In the rows, 128 means zero.
Named moves come first, each a turn or a mirror and shown by rows before and after it. Which of them, in which order, take the first row of each pair that follows to the second? Write the first one first, as in the answered first pair.
biz:
[143 154 132 140 141 127 173 111 123 167 147 110 146 118 141 144 120 129
 167 139 163 155 144 110 174]  ->  [149 157 135 136 132 124 168 119 120 160 146 106 148 112 139 138 120 139
 179 137 156 166 142 111 171]
[142 139 123 147 166 138 142 127 102 188 144  82 147 163 144  99 108 172
 148 116 206 137 155 135 167]  ->  [135 141 115 137 169 140 140 131  94 185 142  83 147 156 151 105 108 180
 159 117 193 135 152 136 158]
[102 153  89 158 163 132 131 130 135 128 146 113 136 116 140 110 140 118
 120  83 150 129 121  97 161]  ->  [128 135 122 135 130 137 131 127 117 138 155 116 125 106 161 124 142 191
 161 127 146 132 103 107 111]
[122  97 161 103 112 119 121 210 152 135 143  78 127 137 138 140 117 163
 169 110 132 148 120 171 106]  ->  [ 99 118 125 123 158 110 129 200 165 127 134  80 142 146 102 132 115  81
 118  63 137 142 133 155 159]
rako:
[127 140 147 107 137 148 141 156 101 135 138  73 112 160 164 144 127 196
 175 112 199 120 123 125 127]  ->  [ 98 129 121 155 120 147 138 110 116  60 128  92 130 109  83 157 146  92
  78  82 151 122 116 115 178]
[133 128 109 152 118 133 135 108 124 123 130 128 123 111 104 136 139 103
  95 125 132 146 131 131 138]  ->  [122 115 123 112 134 133 125 143 139 134 111 141 111 145 147 108 123 114
 137 150 141 128 128 143  91]
[124 135  77 144 114 119 170 151 111 115 140 145 155 151 117 128 180 117
 129  97 138 126 123 138 148]  ->  [120 130  89 133 124 132 164 172 119 132 131 159 154 175 139 110 171 124
 150 105 134 122 130 143 128]
sune:
[137 108 129 120 153 131 132 144 117 145 123 123 127 159 155 108  78 143
 131 106 164 125 116 125 139]  ->  [133 110 127 109 165 125 134 143 130 126 106 134 124 154 156 107  81 113
 116 100 131 116 109 118 143]
[119 135 105 144 132 101 104 152  97 154 154  91 103 151 125 104 122 132
 112 111 174 142 122 126 156]  ->  [132 144 100 138 171 112 131 138 129 189 149 102 118 163 138 115 109 132
 121 108 150 142 129 119 160]
[140 125 136 122  87 166 140 125 162 138 104 161 125  90 120 109 127 125
 151 156  67 139 106 117  83]  ->  [125 108 146 120  71 145 126 137 149 114 114 160 108  80 107 111 136 132
 145 162  88 145 102 128  77]

Between the rows of a pair lie 2 to 3 moves.
[113 118 154 121 156 109 122 159 131 110 146 107 124 154 103 119 107 152
 130 117 204 113 139 146 147]  ->  [105 106 160 139 135 112 114 140 138  66 139 118 122 129  67 127 128 130
 100 133 176 114 121 149 146]  rako biz rako
[152 117 153 126 123 129 148 157 124 158 139 110 141 143 125  99 135 204
 166  95 121 172 105 131 120]  ->  [148 101 164 118 112 119 138 158 118 132 126 114 129 132 111  90 141 205
 167  99 109 170  96 138 109]  biz sune biz
[119 118  93 160 161 117 150 120 150 150 145  83 135 112  94 128 113  52
  77  86 137 168 126  77 199]  ->  [100  65 132 122  60 101  90 153 153  71 132 115  83  80  85 128 147  76
  98 157 126 164  90 116 127]  sune biz rako
[159 162 120 110 162 148 181 103 164 181 102 147 155 141 189 145  98 162
 160 145  77 114 143 108 125]  ->  [158 138 144 123  97 114 107 132  83 136 151 116 111 124 159 156 143 225
 173 147 178 135 124 135 120]  sune sune sune
[ 93 140 133 125 164 146 115 187 132 179 126 119  87 185 169 132  89 154
 157 145 176 123 126 107 174]  ->  [ 73 120 140 123 137 130  77 204 113 131 127 136  62 165 141 131 112 126
 133 142 194 119 117 122 179]  sune sune sune
[135 134 124 124 107 129 129  91 113 143 158 139 128 127 135 162 149 174
 137 149 127 102 111 133 114]  ->  [132 152 112 140 146 134 145  92 104 160 155 124 136 141 131 153 129 154
 122 114 151  97 117 119 149]  biz rako rako
[121 142 130 160 131 119 128  84 138 122 109 128 156 130 103 135 141  87
  82  97 144 132 132 110 168]  ->  [135 159 137 144 150 134 151  89 164 143  94 133 169 134 136 142 131 105
 109 119  96 127 149  99 157]  biz sune biz
[147 122 122 101 170 153 153 160 181 151  89 148 119 170 141 124 163  67
 141 130 126 131 149 137 134]  ->  [185 110 140  97 102 156 139 145 165 131 107 139 111 128 126 170 190 156
 161 179 112 157 141 144 100]  rako rako biz
[164 144 117 141 129 151 169  75 152 155 124 117 160  82 132 177 123 174
 127 133  88 147 125 102 124]  ->  [162 155 122 123 158 155 165 100 147 185 118 121 153 114 151 163 112 184
 149 130 105 137 130 107 114]  biz rako rako
[ 81 113 185  53 161  92  90 211 165 137  90 162  53 186 169  76  76 105
 145 204 120  75 108 199  76]  ->  [ 91 133 177  48 172 104 107 206 169 177  95 153  61 193 185  84  69 126
 162 204 113  77 119 185  69]  sune sune sune
[103 150 109 130 187 131 150 137 156 147 100 139 141 166 132 101  99  49
 108  99 115 103 146 108 164]  ->  [125 120 160  83 127 138 142 139 167 146  90 164 122 142 174 121 115 117
 168 167  59 110 125 122  79]  biz sune
[131  70 163 152  57 118 116 148  96  67 127 114  75 102  84 146 176 145
  84 136 142 174 122 192 125]  ->  [117 126 118 159 197 142 175 165 132 159 104 114 119 179 114 109 113  78
  68  64 155 136 157 169 193]  rako sune biz
[161 133 132 148  93 141 147  92 119 137 154 116 140  83 111 161 136 174
 135 128 114 148 118 111 119]  ->  [104  99 160 104 118 112 105 157 129 100 120 153 113 146 122 100 139  94
 136 137 136 113  99 147 100]  biz rako sune
[163 136 109 124 118 120 135 110 142 154 114 112 151 115 153 145 122 163
 148 128  80 139 135 122  97]  ->  [149 149  89 134 154 128 147 109 147 166 121 104 162 134 146 142 119 137
 127  98  92 143 147 119 131]  biz rako rako
[114 111 111 158  83 107 108 126  93  48 136 120 119 107 122 147 124  92
 116 136 143 153  93 118 122]  ->  [115 138 114 131 137 108 128 154  89 126 144  95 125 166 184 133 101 153
 169 121 196 148 110 112 123]  rako biz rako
[132 145  99 154 129 124 129  94 135  91 146 105 144 113  93 136 157  65
  63 106 140 108 124 119 163]  ->  [130 111 143 119  61 123 113 107 142  72 139 137 114 102 115 138 178 109
  96 157 111 114 102 142  95]  biz rako
[159 158 116 108 150 181 125  85 123 185 153 137 131  99 129 170 155 161
 138 133 151 134 133 114 145]  ->  [137 152 136 110 112 155  87  91 110 129 161 140 109  89  97 162 182 135
 122 133 172 146 117 136 140]  sune sune sune
[168  94 139 114 115 150 169 144 138 149  99 138 116 155 186  98 106 139
 153 179  52 111 103 130  84]  ->  [143  66 155 108  69 131 121 153  94  91 121 132  90 142 153  94 145 141
 141 187 105 112  86 154  83]  sune sune
[167 116 122  94 141 176 156 112 173 173 114 137 163 112 174 131 100 185
 185 146 101 134 150  99  73]  ->  [112  95 118 139  88 130  60 141  94  69 152 118 126  94  85 112 148 136
 124 112 221 161 131 127 135]  biz sune sune
[156 113 150 124 104 132 142 109 131 134 126 131 146  91 135 164 126 189
 155 159  83 132 114 113  99]  ->  [ 89 102 151 107 152 113 127 155 152 103  96 151 127 149 142  97 122  71
 122 140 100  93 121 135 120]  biz rako sune
[109 144  97 170 169 103 129  81 149 111 141 129 129 135 112  99 143 111
  68  93 161 118 142  94 191]  ->  [106 129 139  98 177 105 117 140 156 147 115 152 111 188 176  72 125 169
 156 139 163  98 123 111 119]  rako biz
[ 84  93 184 101 102 107  82 180 136  91  86 168  99  99 160 133 181 103
 144 124 160 114 120 150  66]  ->  [123 132 167 132 132 117 103 171  94 158 127 121 128 116 178 158 166 198
 181 101 225 136 143 135  95]  biz rako
[157 156  94 156 157 158 185  68 153 159 114 136 170  85 103 160 109 126
 105 103  60 147 146  93 148]  ->  [164 126 132  96 137 154 172 105 152 171 112 154 148 108 164 148 111 188
 167 157  55 131 135 111  75]  biz rako rako
[161 115 107 126 101 161 133 121 110 171 152 130 127 126 141 159 127 239
 188 137 129 148 122  98 119]  ->  [132  84 136  97  71 157 107 133 137 106 104 179 104 116 124 138 144 175
 172 172  74 141 102 113  85]  rako biz rako
[122  83 150 127 141 133  96 167 129 148 120 152 136 187 199  68  66  89
 189 146 114  89  77 128 101]  ->  [104  96 117 182 143 135 107 129 133 107 121 154 154 150 127  86  90  14
 110 104  98  90  83 110 167]  biz rako rako
[152 117 143 103 119 131 153 125 135 144 102 134 117 119 153 135 132 161
 148 156 101 119 130 140  99]  ->  [113 115 133 128 129 112 118 132 114  99 107 124 112 111 108 120 146  79
  93 121 148 112 120 147 143]  biz sune
[ 75 128 114 105 147 112 104 169 125 146 111 129  89 171  95  85 129  80
 116  92 176 120 148 129 160]  ->  [147 149  99 146 116 154 148  99 114 192 141  90 131 108 100 154 134 186
 134 111 154 166 157 101 164]  biz rako sune
[104 115 129 136 105 136 132 121 125  66 153 129 141 104 118 151 115 101
 104 135 116 108 115 144 142]  ->  [ 89 114 132 126 121 124 121 156 111  85 159 124 130 138 141 124 116  98
 117 118 165 102 124 158 151]  rako biz sune
[111 116  96 124 156 146 170 128 127 172 123 182 166 150 133 130  96  82
 148  93  71  84 174 127 131]  ->  [ 94 127  91 134 159 131 132 153  84 172 154 153 153 168 114 110 117  88
 141  77 162  94 175 143 162]  sune rako biz
[130 117 118 135  98 124 146  89 149  82 118 136 133  83  97 135 143  97
 105 133  71 131 119 115 122]  ->  [144 112 131 134  67 131 129  92 119  94 137 119 125  85 106 150 156 161
 141 149 107 136 114 129 102]  biz sune
[142 181 130 103 180 149 165 143 135 167 140 102 155 152 177 153 101 156
 158 108 141 129 151 136  95]  ->  [127 132 139 126 105 142 143 105 149  67 125 144 146  83 109 165 142  88
 100 141  58 137 118 134  82]  rako biz rako
[103 122 114 122 172 113  97 175  67 160 154 111  89 188 163 116 123 179
 155  92 245 144 120 148 163]  ->  [ 88  93 138  86 162  99  86 205 101 135 136 141  76 196 170 100 128 147
 174 120 206 120 112 160 122]  rako rako biz
[145  77 161  88 134 152 142 175 180 183  95 155 159 143 198  93 106 172
 179 176 111  76 142 108  99]  ->  [144  94 144 124 114 132  97 174 109 178 147 101 148 150 169 106 125 223
 175 145 224  97 146 110 143]  biz sune rako
[113  80 136 128  85 109 104 137 122  31 131 136 100  75  74 146 172  75
  48 112 149 136  87 119 132]  ->  [ 94 104 122 107 178 106 125 189 145  99 111 135 113 168 131  85 128  40
  73  78 193 105 105 118 155]  rako biz
[119 110 117 124 113 109 109 141 123  86 132 119  98 127  99 119 136 109
 106 129 149 122 127 147 131]  ->  [128 131 110 119 149 134 150 131 156 124 111 131 124 141 124 109 121  88
 101 122 103 108 129 120 130]  sune sune sune
[ 73 156 139 123 161 122  97 112  89 161 134 113  94 173 146  92 111 127
 124  80 204 138 140 166 146]  ->  [ 80 133 160  94 123 120  79 124  95 148 134 124  84 167 165  96 126 166
 148 118 188 137 122 177 100]  rako rako biz
[118 176 131 149 151 132 155 110 139 183 140 129 163 154 164 109 121 109
 124 125 149 111 143 126 139]  ->  [142 144 151 149  79 129 145  93 120 151 156 141 146 102 144 142 146 162
 119 171 124 138 124 124 113]  biz rako biz
[148 136  89 166 147 128 155 129 131 113 134 120 112 125  99 113  95 101
 118  92 164 132 140 146 152]  ->  [170 141 102 154 167 150 187 117 150 138 114 140 122 121 124 122  82 123
 141 110 119 124 137 143 124]  biz sune biz
[140 134 134 111 161 154 171 111 169 152 106 150 150 120 129 127  98  91
 106 114  74 109 146 106 136]  ->  [116 130 132 140 114 115  97 132  93  98 146 110 118 115  86 118 141 110
  96  96 185 126 136 141 165]  sune sune biz
[146 150 139 100 138 132 138 129 121 178 110 103 119 157 170 118 106 178
 157 122 148 109 133 139 102]  ->  [155 154 141 109 129 138 131 117 113 160 128  96 123 136 154 137 115 196
 159 127 137 127 140 146  88]  biz rako biz
[172 144 147 115 111 164 140 140 193 124 118 132  93 118 125 115  80 121
 155 115  96  99 116 143  71]  ->  [172 139 145 144  80 146 117 126 152  88 157 110  95  81  83 141 107 146
 130 113 142 118 113 146  96]  sune sune rako
[154 115 127 139 135 147  71 112  97 140 114  77 106 100 164 107 170 173
 147 104 169 125  96 166 125]  ->  [154 118 122 123 183 161 112 117 158 169  68 112 123 119 193  82 138 122
 147 109 100 108  97 153 118]  sune rako rako
[ 96 159 137 130 152 117 131 115 188 160  94 166 153 152 181 100 131  43
 142 135  86 101 140 122 143]  ->  [ 93 130 166 104  92 103 104 122 172 118  96 180 122 133 183 111 162  86
 169 181  84 102 115 138  89]  biz sune
[ 80 126 121 160 114 135 105 103  94  89 119 118 181 119  99 107 118  93
  73  83 101 152  98 160 175]  ->  [134 122 141 128  95 157 128  97 103 150 122 110 185 124 162 137 106 220
 148 129  76 158  98 150 110]  biz sune
